Rows are one point carried round by a steady rotation, each followed by how many steps it has turned.
The counts run from 0 to 1006.
-61 138 -75 -270 39 85 37 7 -109 89 159 97 -242 -154 258 -101 324 121
 235 287 -129 0 182 -415 -257 70 -67 69 122 -163 -154 -268 -144 -90 327
 195 -201 -74 -23 -22 58 39 -42 -48 61 432 -54 363 -169 -69 69 458 123
 -179 371 -66 -13 21 230 168 37 153 96 -64 -424 85 252 127 72 45 -283
 -53 -101 -146 126 248 -170 35 -111 -8 289 -239
960
-142 146 -49 -27 128 38 -44 68 -117 -112 78 6 31 256 217 84 493 3 80 153
 -162 -16 332 -376 -231 116 290 -398 75 38 -204 -18 9 -307 190 162 -246
 -468 5 -72 13 -42 -44 163 45 98 38 22 -144 96 341 143 -63 -117 166 140
 -196 193 246 174 229 120 216 -187 -100 91 -153 70 -140 168 -327 244 6
 -222 284 193 199 63 232 -407 270 64
249
165 71 10 -90 3 -142 -95 71 365 -331 62 265 4 -176 -40 -83 628 363 -61
 150 -106 -93 328 239 -249 209 273 -221 92 -35 -287 -100 -359 -178 207
 -19 -316 -76 25 -117 15 -77 -72 -78 169 289 -45 -6 -70 -99 255 152 -96
 -125 189 228 -39 127 169 269 81 138 76 -53 39 148 -288 -36 -148 -152
 131 195 -76 3 257 209 -7 -95 -40 -91 151 -188
251
10 -76 210 -323 -11 351 -101 -310 219 19 31 340 -213 -200 29 -376 263
 -196 -167 67 125 -227 266 -373 -55 -189 277 132 -272 -147 -72 -281 114
 -407 -132 129 -269 -213 -75 120 7 -135 127 -165 23 -62 -131 -130 -58
 -218 373 -192 -287 -1 200 178 240 189 -4 -234 -241 94 160 189 -276 -82
 -121 -57 -71 -135 -181 47 -98 177 -36 -8 118 -32 215 211 55 -85
446
101 -120 126 90 -68 118 152 -85 227 15 263 324 90 -59 80 -9 426 131 82
 90 -96 -119 236 -247 -208 -38 110 -344 48 -244 -318 -311 -468 -211 50
 223 -253 -17 44 -278 166 87 9 293 -42 239 -65 12 -98 -448 263 295 -187
 -86 165 173 61 -57 283 262 23 -24 3 43 -159 -16 -25 53 -182 -218 -181
 73 123 -48 193 249 -168 140 -100 136 125 -163
978
61 84 334 191 90 -81 20 -67 467 -267 124 179 133 11 146 -150 240 40 154
 193 57 -108 -75 308 25 -39 182 -26 -12 -407 -147 91 -175 128 19 -150
 -134 55 33 250 -488 195 -84 -128 1 191 -26 40 297 -287 -89 167 93 -99
 56 -40 -103 59 141 234 -220 84 -17 -208 -212 148 479 65 -81 -242 -4
 -220 58 -153 54 334 -140 -243 200 267 -77 -319
503
9 -241 122 280 -186 278 38 -35 349 -116 198 203 -27 127 118 60 586 268
 169 -88 -114 -31 195 -96 -90 -119 121 -115 15 -305 -463 -36 -349 -64 12
 58 -80 12 290 -218 -108 77 -108 42 183 6 168 -180 296 -502 -22 141 -92
 106 111 84 -171 -41 87 2 -30 75 212 10 -89 69 266 38 -82 -368 -50 -33
 31 -76 97 197 -290 164 -75 133 101 -272
508
-168 -102 329 57 -39 164 -164 -306 427 -183 34 -91 -64 -479 145 96 -209
 -55 -25 -292 -140 -121 -204 100 -339 -71 284 55 -145 207 -300 164 287
 -197 35 -241 -365 4 -67 98 -182 -139 -118 -170 -39 124 -37 -40 100 -99
 -157 -51 -210 -59 -38 -173 -90 -48 -233 -256 -104 56 -6 61 235 -23 -255
 130 -93 -148 -113 248 -65 -95 39 44 -80 -116 124 396 156 -229
289
-7 -97 222 -92 -54 16 67 19 12 -256 374 196 -148 -85 343 -373 344 261
 196 -76 -12 32 -249 -165 -54 -101 98 -196 216 -81 -247 -52 -246 -116
 333 -47 -162 260 222 -256 -96 -160 9 -81 81 52 -216 0 228 -62 201 315
 46 79 124 -74 133 -318 -66 27 -89 232 158 354 -94 -19 148 66 -27 -187
 -269 78 -54 -199 344 38 80 76 -103 95 78 -411
403
-110 272 -29 -79 389 281 -107 -218 89 -257 117 92 -314 -163 224 -229 279
 -250 -39 130 36 -149 45 9 106 -16 466 241 19 -298 -29 1 -229 -147 -133
 89 -225 -209 -65 221 -202 70 -299 -264 120 50 112 102 -108 -1 239 -8
 -50 9 134 251 216 -24 -41 106 -296 192 285 -48 -189 325 165 -153 193
 213 -107 -47 12 74 -101 112 330 -111 187 71 -103 -63
341
76 -129 -111 -91 -90 -145 86 -124 3 106 -343 -92 -281 231 161 -73 161 34
 474 118 -27 -92 254 53 13 84 -236 -322 -86 -53 -245 269 -159 155 -100
 273 -214 -235 206 -68 -266 -71 449 -33 -93 259 -344 78 74 -136 -5 38 43
 -19 123 -125 -284 47 157 204 -22 -138 149 -118 97 115 206 31 -290 -245
 -132 56 -225 -45 -9 239 -194 -156 -79 39 35 -353
383
557 -123 -271 -150 59 -140 -39 -142 473 -134 146 52 -82 -216 110 12 487
 162 114 96 119 71 -52 -93 -383 159 283 -185 -6 128 12 14 -271 -182 -11
 -176 -302 -260 -137 -183 71 -262 -48 -22 103 208 -20 134 14 -293 104
 -84 2 -257 103 -36 65 -59 -43 222 20 313 93 0 183 -48 -380 -81 -35 23
 -48 170 42 -195 89 182 46 -277 -208 162 -151 -60
738
70 79 -451 -206 92 -20 -229 93 26 -55 66 -17 -477 -122 54 -261 306 220
 132 169 -52 72 188 -238 21 114 61 61 -11 -54 6 -195 -368 -305 257 424
 -58 -326 -116 -3 -183 121 -107 -411 60 118 -164 217 -14 112 112 103 124
 52 254 108 237 37 -134 72 120 207 381 31 -182 162 -32 -187 87 -62 -292
 -198 -35 172 -30 32 101 4 -119 -236 198 -182
73
-146 -32 -130 37 -21 308 -28 -229 3 97 -8 -227 -366 -66 332 -24 -6 -132
 157 150 -294 130 -40 -56 274 27 285 84 -158 -47 95 545 -149 29 -62 259
 -250 -149 64 151 -105 -19 138 -333 -232 154 155 157 -83 179 -296 -20
 247 200 166 -186 -98 -145 -154 170 -179 254 205 178 11 464 391 103 124
 203 11 116 -98 -56 89 197 73 -326 -35 56 14 -347
483
162 -338 -407 -125 307 -111 -321 -157 191 -24 -179 56 -497 -230 -175
 -115 401 8 251 154 -57 49 250 -316 -306 215 70 75 -204 140 -148 69 -73
 -237 -56 -8 -61 -245 -408 10 34 -83 51 -409 103 108 -265 32 81 -19 -94
 -51 -166 -121 183 -150 28 195 -80 45 -69 124 56 -2 11 40 -173 -4 47
 -227 -141 -18 -89 111 -254 212 -234 -50 -331 -254 -5 -114
455
-106 109 258 149 88 521 -204 -84 381 -378 35 155 30 -232 324 -260 186
 -102 -248 -85 159 -145 132 -58 -70 -221 230 164 -117 -25 -35 35 -38
 -148 82 126 -421 -57 -30 113 -252 47 -273 -87 46 -19 -36 53 85 -161 178
 -129 -117 312 -44 69 150 71 -134 -15 -181 200 260 107 -119 13 -127 -236
 203 58 -336 12 -112 214 -38 85 -85 -193 16 296 114 -127
359
-36 -301 -252 -12 222 -115 -44 -52 79 117 35 164 -76 -74 34 -126 349 87
 360 85 183 -91 48 89 -110 -192 196 -92 62 -172 -208 -209 -271 -138 -160
 -291 -35 -144 -52 230 221 93 124 -115 24 206 271 156 148 -328 24 199 10
 -76 302 -114 127 291 17 -79 -314 115 174 220 -244 144 379 71 258 -114
 -36 -217 175 -113 21 420 1 139 -10 -46 -118 -163
329
-246 -101 -78 203 -98 436 -62 -156 -38 -31 121 84 -349 -17 180 404 416
 41 275 -55 -259 -69 140 -77 -100 -82 444 80 -9 -279 -543 403 162 96
 -150 -5 89 -103 142 128 -17 124 -234 -39 180 60 228 -191 153 2 71 64
 -113 81 -8 249 -276 -130 145 17 -36 -17 227 -61 -5 231 111 -18 78 24
 -228 88 111 -43 -1 196 -24 336 -85 -305 108 -76
510
-15 -149 113 -174 26 190 -299 106 322 -161 225 -34 -99 -238 45 26 249
 118 -116 -23 -280 130 150 -431 -192 27 220 177 -224 122 -227 73 -73
 -376 413 220 -366 -164 7 130 -283 -164 -485 -448 250 -12 232 -83 -60
 -96 -25 63 -146 -119 50 -168 87 96 -247 -37 251 280 343 57 17 22 -322
 32 -77 -69 -255 139 3 122 -87 -81 -43 52 -109 -9 130 31
616
367 -122 8 146 -80 221 5 -55 495 16 300 -203 234 107 288 212 249 17 54
 -92 -265 -24 186 -194 -260 62 322 -422 64 43 -193 53 -304 -256 171 195
 -184 -310 59 -30 -82 -4 -213 121 23 -41 477 -222 -110 -243 -145 -336
 -96 -93 103 112 -125 51 111 131 77 212 52 -132 186 174 -175 125 -164 33
 -144 203 183 -193 329 51 218 71 158 230 22 31
896
-144 54 59 50 60 62 -90 -467 192 -283 -133 -19 -141 -232 -197 12 -13 -60
 -130 -222 -71 -313 172 419 -88 -254 340 -170 -216 23 -282 350 130 109
 -251 -121 -244 -118 59 316 -219 77 145 1 60 270 -122 -47 263 -174 132
 -158 -340 -134 108 -37 -2 133 115 -57 -157 85 169 -12 146 252 -185 -130
 -27 -88 -194 -83 -95 118 -156 429 -248 42 -34 241 -258 -268
919
-181 -198 241 39 -253 97 -125 -184 305 -296 -81 -6 47 -200 133 158 200
 265 98 -214 -120 -104 97 -84 -119 -151 438 192 -91 9 -464 144 269 -141
 -37 10 -175 -121 103 309 -226 -195 -187 -392 80 129 247 -196 224 -15
 -19 165 -163 -72 32 -264 -166 116 -19 -132 198 139 227 211 73 212 -237
 -15 -169 -109 -43 230 -76 -11 115 -54 -109 -57 105 85 160 -253
776
-170 -177 107 285 222 -94 -159 34 283 -257 -66 259 -209 61 86 125 419
 219 301 63 -102 -128 -16 40 -267 205 223 -380 115 115 -552 87 33 -89
 249 -264 -64 -93 112 68 -89 240 -127 -269 -92 98 79 -49 266 -133 -108
 301 193 -82 161 105 -128 246 35 226 -66 77 134 -213 117 76 -11 337 -33
 -227 -52 -8 227 -307 180 157 56 92 26 -227 89 -123
246
-469 -111 55 253 60 128 4 21 131 10 101 -20 -27 283 361 -29 -103 -182
 -174 -374 -80 -52 -135 -306 17 -147 -78 -260 -114 177 -205 403 8 -295
 141 220 -125 -82 182 107 -381 135 -72 -149 -87 -42 100 -136 -4 -170
 -175 40 -128 73 72 49 180 120 -70 91 -109 151 259 125 -62 245 149 211
 -69 -88 -718 -101 56 58 -115 97 101 98 136 183 63 -202
627
-42 136 140 33 -61 169 -84 37 279 45 321 -33 -60 -184 189 37 -230 -115
 -50 -89 -155 -18 -21 -187 -103 1 38 -357 -268 22 -158 178 247 -84 128
 290 -220 -206 284 -40 -345 134 -76 131 -50 215 -288 36 82 -51 175 32
 -243 -185 62 139 -123 -22 235 279 270 126 270 -281 -53 99 -311 -70 -258
 -102 -671 -60 202 24 33 18 -70 -6 -77 -15 119 -127
370
256 -124 -114 67 109 40 7 -345 255 28 -2 20 -282 -198 254 -97 252 -24 18
 -44 -187 7 88 -153 -83 36 -83 -351 -110 23 -80 128 -404 -69 105 211
 -443 127 12 -301 -256 -51 -131 11 -58 1 -309 -93 -129 -156 -162 -321
 -159 -32 60 -47 -58 -195 79 238 -211 17 -180 48 116 -15 -58 49 -253
 -266 -89 189 -369 -188 -147 127 -403 -158 -162 168 79 -370
278
-115 -340 -263 113 280 309 -173 -220 -225 76 -85 223 -427 -46 107 163
 301 -173 165 -14 -223 29 222 -238 -197 30 207 -215 -76 -79 -331 328
 -115 -113 -236 5 -52 -86 109 -110 154 -32 136 -119 -33 -142 -59 -119 21
 -207 68 -72 -362 124 -98 285 -53 48 -40 -1 -280 -68 357 77 211 5 -123
 181 114 -121 -356 309 68 13 -237 120 95 277 -244 -223 -102 -97
997
127 145 -100 -50 -125 261 -214 -162 209 0 -44 96 -75 -181 187 -60 557 35
 210 344 -150 91 326 8 17 -37 439 208 37 -190 -39 112 -295 -61 42 127
 -307 -183 -40 246 -72 32 0 -186 137 182 228 129 6 -16 -275 -57 259 123
 137 -164 -263 7 206 85 -102 154 33 -187 -134 207 351 -218 261 78 276
 -16 -16 48 48 289 -240 -272 14 -6 121 -80
499
197 81 31 -1 -26 -23 -202 131 623 -251 145 -111 -9 51 17 49 121 300 -86
 47 -250 -186 116 132 -230 345 149 -53 -87 148 -334 327 -116 5 264 243
 -243 -286 2 -56 -113 -43 -33 -252 167 229 53 -39 -7 -120 3 149 221 -158
 265 100 -62 211 -43 420 96 212 281 -16 133 240 -252 -200 -144 -193 -213
 -37 126 123 205 -1 1 -273 -249 158 -24 -105
634
-308 24 310 190 -264 255 -5 -142 176 -158 77 -136 -121 -168 428 337 -66
 97 249 -395 -178 37 -42 -46 -34 -116 240 12 -126 -143 -540 29 11 -229
 -104 227 -255 -24 177 -86 -405 -31 -383 -143 -29 7 67 -128 18 146 67
 -38 -295 81 79 81 -116 -329 57 -23 -67 -40 124 14 90 8 -76 94 -248 -183
 -65 301 -215 -65 147 -212 73 -50 211 31 402 -211
688
181 -356 69 75 92 -92 -24 -99 272 -63 54 348 -13 -97 -5 -51 369 77 177
 25 129 19 195 -128 -204 -49 1 -285 -159 -3 -239 -87 -518 -238 -54 72
 -296 49 179 -312 73 121 162 193 5 -231 -197 -25 88 -565 191 -20 -233
 137 -33 119 43 214 -15 -11 -160 -24 51 55 142 -124 1 235 -215 -530 -279
 89 47 -120 -24 105 -164 123 -215 147 -17 -284
995
-83 -183 129 140 -132 15 26 -303 369 58 -2 48 -111 -267 -92 50 -84 -97
 -53 -251 -204 -179 134 122 -2 -147 180 -114 -292 -75 -235 76 -120 -147
 -319 156 -290 27 4 -23 -82 54 158 -73 -64 214 86 -268 8 -345 160 -172
 -443 -38 205 211 168 240 -14 54 -373 -65 107 245 146 219 -29 104 -188
 -462 -66 83 69 177 2 25 -32 -70 -101 316 -59 -301
448
56 125 -46 29 -6 225 -39 79 255 -166 115 11 78 -63 268 -266 180 139 -150
 46 -57 94 -10 -125 -384 -10 41 -182 14 -13 93 -105 -295 -124 121 433
 -292 -64 154 -239 24 41 -53 191 -30 245 -125 263 -312 -179 276 89 76 29
 271 191 115 -142 167 347 178 364 347 69 -52 192 -181 -204 -167 -8 -411
 45 -32 94 249 95 -69 -148 -207 53 287 -280
91
181 -23 -269 -9 65 64 -361 228 372 -53 65 -4 -47 -303 273 -223 -16 59
 340 21 26 181 -213 195 -303 -64 208 18 14 145 153 289 47 -30 -61 -311
 -37 -175 -28 238 -73 -150 146 -174 47 175 139 105 198 -84 -141 127 359
 -27 221 -22 52 13 -121 -75 -26 507 491 75 77 294 -20 -158 420 -154 -307
 -140 406 234 64 245 292 -139 -154 -122 -9 -258
477
69 -4 188 -221 84 13 30 -342 273 -49 -19 -77 -220 -458 79 -61 237 210
 206 -94 33 -7 104 -128 -35 -195 199 26 -90 66 -224 -134 -252 -135 248 2
 -556 -4 36 -46 -86 6 -428 10 114 269 -223 177 -2 -103 56 182 -61 -207
 70 -435 -76 -74 209 -33 157 -42 -196 -39 -79 -168 27 97 -15 -94 23 63
 -296 -152 120 209 -483 -131 -141 287 285 -309
677
-113 235 7 -201 -229 127 -99 82 -228 144 29 -134 -121 -42 585 -163 -16
 40 446 -232 86 31 -86 -66 2 -241 190 -168 -10 -21 96 -87 53 -101 -118
 82 12 -284 64 164 -205 -28 130 72 -70 49 24 214 56 152 270 25 57 62 140
 8 -31 -239 5 -141 87 306 468 49 -80 94 138 -140 110 97 -499 -148 10 56
 216 100 485 -14 227 -136 425 -227
949
8 -60 -87 -265 104 109 175 -80 -77 102 118 -2 -159 337 277 -68 293 -113
 382 266 125 -9 -146 -361 -197 1 -19 28 217 -216 -89 184 55 42 143 104
 -70 -307 -17 269 -70 -239 104 6 138 202 12 244 101 -300 161 122 119 -69
 176 -170 -78 -20 67 -37 -5 372 397 -78 -402 168 292 38 165 331 -510 -68
 31 -196 16 367 57 -74 -24 77 -59 -194
489
-238 -119 -261 -63 -65 99 83 -427 31 5 -436 17 -110 -266 167 143 -102
 -98 139 -189 -210 -295 101 277 -299 1 203 -141 56 279 -285 280 -155
 -121 -33 137 -296 61 40 -8 241 -186 243 -180 -89 212 -110 172 -207 -27
 -80 57 72 128 236 149 -10 133 -50 -93 -297 -97 157 301 356 146 84 72 88
 -64 -249 251 38 12 65 153 -83 40 51 173 247 -291
553
207 -148 -17 108 162 -44 -172 -70 255 -176 -92 -75 -27 -433 189 7 201
 -82 428 20 96 94 15 106 -20 -214 486 62 -221 -44 -94 -16 -97 -327 -296
 -312 -152 -331 -196 388 -468 -81 -293 -241 -38 69 133 -199 270 8 -161
 -212 -60 -120 -150 -108 -20 101 -64 91 -66 107 -102 -275 72 -24 93 85
 71 -139 72 77 54 -35 -212 132 332 -218 223 -241 -85 37
602
-50 -214 -35 340 332 47 154 -122 263 -330 -58 92 -298 -85 25 223 352 32
 166 -103 -12 16 2 9 -280 115 216 145 6 -24 -463 236 -269 40 -2 -24 -288
 -220 -119 -118 14 147 -633 -160 243 150 48 106 156 -295 -217 39 23 -14
 5 1 -75 172 -109 258 -96 91 130 -128 125 8 -89 119 46 -66 -254 -31 34
 -152 -245 324 -242 61 -115 152 -151 -42
350
-331 -233 -85 62 214 93 -313 -268 133 15 -190 186 -368 -302 -65 -37 -160
 -306 -36 -50 -102 -182 109 -106 -123 -150 256 -75 -255 186 -171 216 278
 -184 -208 -266 -95 -174 -58 172 15 175 150 -281 -157 20 13 -96 221 -128
 -165 -135 -285 10 106 -54 84 419 -35 -187 -277 -88 102 68 -91 74 -53
 212 141 -240 -293 -168 224 0 -344 180 -21 131 82 54 -99 -126
450
111 74 -148 74 105 286 12 -228 69 133 41 -15 177 103 212 -210 119 -332
 -186 11 -189 -34 226 -330 -49 -271 93 -387 -109 -44 213 130 -170 -203
 -15 5 -54 -256 5 287 -59 290 156 209 -159 -104 -46 98 -113 -366 58 -355
 -204 -116 15 184 69 100 291 -116 -217 103 116 -59 -174 305 331 -67 88
 170 -432 -277 113 106 -128 462 -44 39 268 84 -12 -188
905
130 175 216 244 226 200 -133 -24 281 -215 43 -65 -172 -35 412 -118 126 0
 10 68 -11 16 -162 -375 -353 92 153 -173 -50 10 111 -121 78 -233 187 -63
 -258 -251 -277 -286 -101 124 -390 76 -28 18 -257 197 28 145 4 -130 37
 53 139 119 49 -137 148 80 138 161 4 -338 -82 -141 -170 124 51 160 -537
 10 17 -367 -54 93 -8 33 240 42 254 -136
824
80 58 -241 -270 43 148 -240 -7 149 266 216 -12 23 -238 354 -143 102 -15
 47 57 -202 175 -21 -336 -151 -174 273 -375 -125 497 303 182 -89 -452
 364 -116 -220 -222 50 97 123 -41 204 188 -124 -16 277 71 -194 158 -102
 -191 198 -49 89 9 0 114 18 -80 -41 355 69 35 145 195 -100 55 255 3 -125
 37 204 -161 362 27 207 -35 18 147 138 -197
8
